One vector is turned by the same rotation once a step. Each row is the vector after some number of steps, and that number follows the row.
The counts run from 0 to 429.
[118 116 129 109  59 108 121 131  93 123 154  99 119 134 109  96 129  57
 103  98 104 103 122 149 149 135 112 115 147 144 102 162 161 117 163 112
 113 153 119 153  92 135 102 127 146 116  77 157 194 139 158 179 126 119
 138 118  73  98 100 143 126 156 119 157 144 123 106 122  93 105  86 113
 186 125 153 127 131  99 100  91 148 131 111 106  96 151 109 119 144] => 395
[147 138 169 119 111 142 145 134 124 140 104  83 111 107 111 110 118  98
 152  95 134 137 143 144 122 143 119  86 146 116 101 149 153 150 168 123
 139 145 106 117 133 115 119 121 119 101  66  97 129  99 119 162 137 116
 195 187 118 118  92 141 113 177 135 130 118 109 107 143 104  93 185 101
 146  93 130 138 134 103  90 107 153  87  72 106 138 106 130 184 148] => 86
[ 85 116  69 126  98 144 106 128 124 121 121 102 115 131 139 147 104 112
 139  77 164 110 145 150 142 173 114 149 118  79 123 106 130 124 169 103
 123 162 131 101 135 112 108  84 138 110 134 126 133 125 107 154 152 131
 144 191 107 135  99 136 109 187 154 142 154 111 170 120 112  95 139  80
 142 139 147 172 123 113 135 106 174 138  63 152 149 114 144 184 180] => 78
[ 92 131 155 137 115 135 137 166 109 108 162  39 121 123 128 148 109 110
  67 104 137 111 118 134 155 133 180 144 102 116 139 129 123  92 135 141
 152 109 130  83 146 135 139 149 103 138 124 161 112 142 108 173  67 173
 130 130 129  90 112 115 152 100 120 116 153 163 153 119 137 164  92 109
 144 154 138 145 138  92 121 121 117 150 140 154 100 149 182  87  97] => 215
[146  93 132 139 141 143 131 137 155 113 136 106 107  93 122 114 155 127
 143 166 137 113 176 140 125  65 147 116 132 130 105 101 116 105 164  94
 122 136  77 145  54 126 162 123 108 105 163 122 103 111 159 116  64 110
 173 160 113 107 106 139 147 179 134 178  71 118 109  98  96 137 133 124
 134 123 103 140 105 110  90  93 102 100 135 110 145 117 132 138 131] => 119
[ 65 129  91 124  49 142 133 118 149  83 141 101 132 119 140 159 106 112
 139  73 161  94 135 125 159 122 154 177  84  87 104 102 116 137 137 127
 148 134 142  94 140 113 107 160 171 110  87 115 154 129  96 124 105 146
 160 140 164 128  82 142 140 125 171 112 144 121 157 105 122 131 133 132
 137 163 146 169 145 122  93 122 107 174 123 126 118 141 142 140 159] => 230
[ 75 146 121 106  86 151 146 120 167 107 150 116 122 128 157 154 127  96
 161 110 174 108 126 105 164 141 140 149  85  69 108 118 133 141 148 151
 153 127 133  78 140  86 107 171 168 130  98 124 150 140  86 114 100 137
 166 170 153 139  75 136 124 113 132 122 124 121 163 106  96 108  96 148
 155 168 125 170 132  99  77 136  92 155 101 117 126 149 135 162 145] => 233
[126  93  85 165 134 134 117 104 121 144 126 150 115 125 140 101 122 127
 178 151 119  92 111 108 139 131 128 144  96 131 139 109 103 108  91 109
 132 100  85 151 138 162 158 147 171 158 183 167 140 154 133  84 110 136
  77 119 107 157 188 108 157 149 141 123  89 172 179 103 126 124  61 107
 120 164 125 158 150 131 105 119 107 106 143 145 159 148 114 139  98] => 342
[111 151 120 168 100 143 161 131 151  97 127  58 108  64  87  51 105 139
  87 118  99 139 153 140 116 108 122 102 107 141 124 182 129 105 141 140
 142 126 120 165 143 154 109 143 128 105  92 104 140 155 130 129  85 153
 157 104 116  86  75  97 170 137 146 132 132 126 115 132 114 162  95 129
 142  98 118 134 133  73 123 115 150 127 142 145 108 154 135 119 117] => 410
[147 100 137 131 140 157 104 109  94  95 139 103 128 141 103 143 167 124
 170 126 145  82 139 116 151  84 146 157 149 111 101 114 133 128 131 102
 125 116  76  85  99 177 148 129 128 136 185 129 151 136 183 139 108 127
 125 189 128 143 156 160 170 133 125 167  91 171 159 100  92 116 139 127
 134 157 139 144 129 128  95  94  63 134 128 135 116 123 109 162  99] => 353
[134 133 154 145 127 122  71 113  63 101 131  72 112 158  99 171  75 134
 143  82 128  98  92 148 118 142 141 162 148 118 150 158 137 108  94 113
 122  85 129 103 163 179 141 132  98 145 127  95 147 133 127 182 153 159
 127 157 122 120 143 116 180 128 123 107 112 140 137 133 143 117 144  87
 148 154 155 149 143 109 127 106  98 137 110 162 141 114 172 128  96] => 369
[114  88  78 147 111 116 100 114  86 108 124 139  93 126 113  77 146 135
 124 101  70  69 115 139 135 130 151 121 139 118 137 127 150 134 119  85
 122 110 132 171 116 141  89 120 159 100  87 132 176 176 163 139 139 120
 102 100 101 151 112  78 148 136 125 163 105 137 132 109 100 124  76 144
 126 131 120 142 160 100 108  93 134 151 114  93  88 159  97  79 141] => 193
[129 111 152 155 102 108 154 130 133 169 131  95  93 106 152 128  57 141
 109 137 152 143 113 130 129 170 107 100 137 121 146 148 136 100 151 148
 120 127 120 158 160 106 126 128 121 132 104 158 102 125  86 113 141 155
 149 101 106  90 104 114 128 181 138 142  84 104 121 150 123  90 109  89
 156 102 121 142 139 105 113 117 186  71  95 136 209 128 164 123 160] => 96
[ 91 110 108 152 128 171 162 135 171  77 124  87 121  91 143 137 141 161
 117 134 168 113 147  92 151 128  93 142  76  98 150 123 149 119 160 157
 144 122 102 113 143 137 121  91 144 134 210 128 120 155  95  66 124 127
 107 162 132 125  88 115  92 182 126 125 122 117 161 137 107 129 114 143
 119 130 120 143 161  96 134 123 176 127 104 135 156 137 143 175 137] => 264
[124  92  90 120 127 116 130 128 170 188 106 132 113 146 152 104 120  65
 124 115 155 111 134 127 146 162 125 137 105 102 102  73 111 104 129 111
  98 142 102 140 116 105 141 158 136  98 130 160 108 108  97 141 128 112
 116 159  93 136 163 115  99 181 162 173 124 148 151  80 132 136 102  93
 154 158 119 189 117 153 109 115 156  95 112 109 168 104 124 159 165] => 311
[ 87 120 178 122  89 115 105 136 121  84 161  99 136 121 113 166 129  90
 158 110 160 115 110 155 150 125 108 159 135  99 138 131 120 136 141 128
 127 117 126 111 164 107 121 118 148 137 138 132 194 144 149 155 161 137
 104 160 142 141  84 124 156 130 134 160 121 124 162  94 104  82  80 121
 160 122 119 154 152 104 100  88  94 125  96  65 127 176 173 143 111] => 385
[169 113 154 156 127 107 176  85 148 181 127 105  92 124 145  90  81 146
 124 147 144 117 104  76 143 138 122 106 146 125 115 139 145 119 115 158
 118 102  87 153 170 151 133 197 129 124 101 156 104 121 118  88 119 158
 133  92 131 104 178 138 147 149 154 157  62 159 126 139 117 122 124 117
 140 147 127 163 116 149  92 112 124  74 135 140 191 106 107 123 136] => 328
[167  96 165 164 114 111 152 113 109 134 127  95 115 124 135 128 101 151
 142 151 109  86 104 108 117 102 154 121 138 165 123 114 136 119 101 119
 120  95  98 171 140 152 161 165 125 130 112 138 129 118 124 108 116 138
 136  68 137  86 170 126 147 155 150 103  43 150  85 149 113 141 132 117
 118 135 135 138 171 134  87  92 110  86 162 122 195 122 122  86 104] => 333
[149 115 132  96 117  75  77  90 137 140 160 134  89 175 129 159 101 111
 155 120 137  60 123 118 170 144  97 148 140 119 137 117 146 110 107  96
  99 134 126 143 134 119 115 118 146 150 171 155 162 126 149 144 141 129
 103 136  82 193 174 145 131 153 149 165  96 138 112  95 147 110  98 133
 180 168 107 154 108 144 105 110  99 138 114 128 139 112 115 160 152] => 157
[146 103 179  93 114  91  80 117 139 120 154 127 108 151 129 180 121  88
 165 137 152  69 120 127 161 109 109 155 138 122 137 103 130 114 106 111
 113 119  98 122 120 125 153 134 144 153 191 149 163 108 144 144 128 130
 102 166 119 184 158 150 136 149 122 161 104 144 134  83 156 103 106 134
 172 171 105 154 126 145  92 116  65 128 120  84 133 135 137 164 121] => 154
[123 120  97 124 123 174 154 118 118 112 140 136 116 117 167  91 160 130
 118 135  88  70 117 103 156 145 151 109  99 106 114 116 173 128 119  84
 154 105 104 137 113 145 111 152 178 138  94 129 160 122 128 109  88  89
 135 151 112 123 113 138 109 166 111  87 101 132 121 156  80 147 107 158
 105 182 145 141 132  97  64  94  81 132 100 129 100 135  90 136 101] => 39
[ 89 123 164 137 107 134 139 168 101 109 156  39 124 120 123 138 107 100
  59  90 133 111 111 131 156 121 182 139 121 126 128 133 135 100 139 139
 158 119 111  85 137 143 137 154 106 129 117 165 113 136 115 179  69 173
 120 129 130  83 116 120 153 100 118 125 162 164 143 128 131 154 107 112
 147 148 143 148 143  97 116 126 120 148 142 151  91 151 170  85 104] => 214
[113 165 156 136 153  98 131 101 143 140 140  88 125 149 110 124 110  98
 121  84 109 109 108  98 154 173 139 137  93  99 128 121 100 131 123 145
 109  82 164 112 156 112 134 175 133 161  86 169 114 181  85 136  75 145
 164  89 142 137 149  99 137 130 176 107 119 197 126 121 113 150  87 123
 167 144 158 127 178 113 119 112 142  98 149 157 143 110 141 122 136] => 18
[ 96 124 175 121  94 111  98 126 125  90 171 101 139 127 109 166 124 103
 155 106 157 112 120 155 152 141 106 155 139  85 134 128 115 138 142 116
 120 117 134 115 164 100 114 101 156 147 133 137 189 153 149 148 161 136
 108 158 128 150  84 125 166 124 143 167 104 114 154  97 100  82  73 123
 172 118 114 143 141  96 102  82  99 118  95  83 127 175 169 138 127] => 386
[122 106 170 149 113 108 131 119 114  68 125  52 129 118  94 126 116 151
  82 107 117  88 108 121 134 104 115 149 145 121 151 136 155 123 105 132
 105  77 115 163 165 174 118 139 116 114 120  97 180 153 144 134 176 143
  77  92 156  83 104 105 149 150 145 148  91 131 114 125 119 151 117 146
 138 127 134 153 174 119 118  74 126 129 134  75 137 156 143  87 109] => 181
[127 140 169 149  92 110 135 129 128 141 130  89 103  80 130 119  61 129
 105 109 153 151 135 130 136 152 118 106 159  99 128 152 129 113 171 129
 127 124 105 139 152 131 128 139 118 122  89 137 109  89 133 145 122 148
 163 148 137 104  83 164 162 205 145 143 131  96 124 148 134  76 177  95
 149 111 149 140 108 130 115  99 153  71  71 117 154 120 169 147 179] => 91
[128 112 172 154 128 108 118 150 112 147 101  94  85  76 118 120  85 132
 134 100 145 131 141 127 141 124 160  98 141 127 150 130 112 134 154 143
 146 134  94 115 157 136 152 111 104 107 150 153  64 110 123 143 104 175
 130 151 158 168 135 119 149 176 134 147 153 155 163 126 182  91 175  87
 111 101 128 150 160 148 137 154 170  91 101 110 138 121 167 146 163] => 292
[124 114 171 147 117 107 140 118 121  77 117  38 114 114  96 108 125 146
  88 121 107  92 113 118 123 110 107 137 147 136 153 151 154 120 107 137
 105  85 122 172 175 163 116 133 120 105 129  89 186 153 146 139 171 144
  80  93 151  85 110 105 143 150 138 142  94 137 125 133 115 154 103 146
 129 123 138 164 164 119 126  87 125 131 134  77 134 157 135  96  96] => 180
[107 119 158 140  91 130 140 161  91 101 161  37 123 109 111 128 100 114
  57  85 122 100 129 132 163 117 187 135 130 132 122 139 138 110 145 134
 153 128 115  96 135 149 127 149 110 119 100 161 111 132 131 185  65 178
 126 116 127  89 122 129 161  98 131 130 156 165 130 131 129 158 126 117
 144 143 147 139 143 106 115 119 126 151 142 156  89 150 162  77 114] => 213
[124 145 124 153 122 115  93 109  96 124 126  93  97 132  99 121  76 131
 175  93 115 109 100 156 117 168 106 135 125 121 155 167 129 121  82 116
 147 109 144 130 218 146 112 112 137 148 123 101 166 156 116 159 174 166
 104 142 105 170 143  87 174 113 144 107 119 139 160 122 147 116  87  90
 139 129 111 169 132 104 122 124 120 138  99 156 142 145 157 155  93] => 374
[152  63 118 145 117 157 163 136 158 129 115 111 118 106 112  99 158 122
 161 142 141 104 172 132 130  63 136 123 118 142  89 101 127 130 168 113
 132 162  81 133  70 128 142 124 130  92 142 135 113 127 137  90  96 111
 163 145  85 112 127 114 129 154 146 183  61 133 108 100  78 140 134 122
 148 101  92 130 144 116  80 102 154 100 146 111 159 116  97 142 155] => 116
[106 139 166 122 103  81 123 121  98 136 139  89 114 152 130 137 109  68
  84  83 115  92 108 100 155 145 173 138 136 126 121 123 126 127 134 141
 103  96 139 124 114 122 143 192 120 121  75 186 135 137 116 184  76 147
 157  78 163 107 143 138 130 155 150 133 147 183 118 123 133 131 118 120
 162 166 192 140 172 132 118 119 127 116 141 118 123 130 135  86 154] => 13
[150 129 155 106 117  89  93  98  94 115 101  74 101 178  88 142 139  69
 136  98 111  80 125 108 133 109  96 151 152 154 116 164 151 125 119 133
  81 116 112 132  97 162 146 152 103 100 140 123 187 139 141 182 148 121
 151 132 123 108 165 135 109 165 122 151 124 167 101 102 129 129 129 120
 179 150 174 154 156 124 127 115 126 133 139 115 139 107  87 159 127] => 165
[150  76 181 114 127 110 129 166 144 137 120  88 138 109 131 148 111  93
 123 107 126  92 154 167 138 122 155 123 123 148 124  54 110 127 130  87
 128 143 107 147 136  90 158  97 124 108 129 139 106  94 115 157 110 113
 124 140 109 151 147 115 104 170 176 121 102 137  89 120 140 154 158 101
 133 106  97 139 175 147  89  93 159  86 125  73 148 121 171 142 142] => 303
[136  93 150 119 110 168 147 166 100 115 136  93 140 124 144 164 118 110
 146  96 128  86 125 158 145 165 132 123 101 132 131 110 155 134 138 105
 175 152 115  95 168 119 123  59 157 151 148 146 132 123  99 143 132 123
 106 174  58 149 133 113  80 138 122  71 118 137 121 160 110 133 131  95
 123 119 106 114 185  99  92 112 170 130  91 142 130 135 152 170  98] => 68
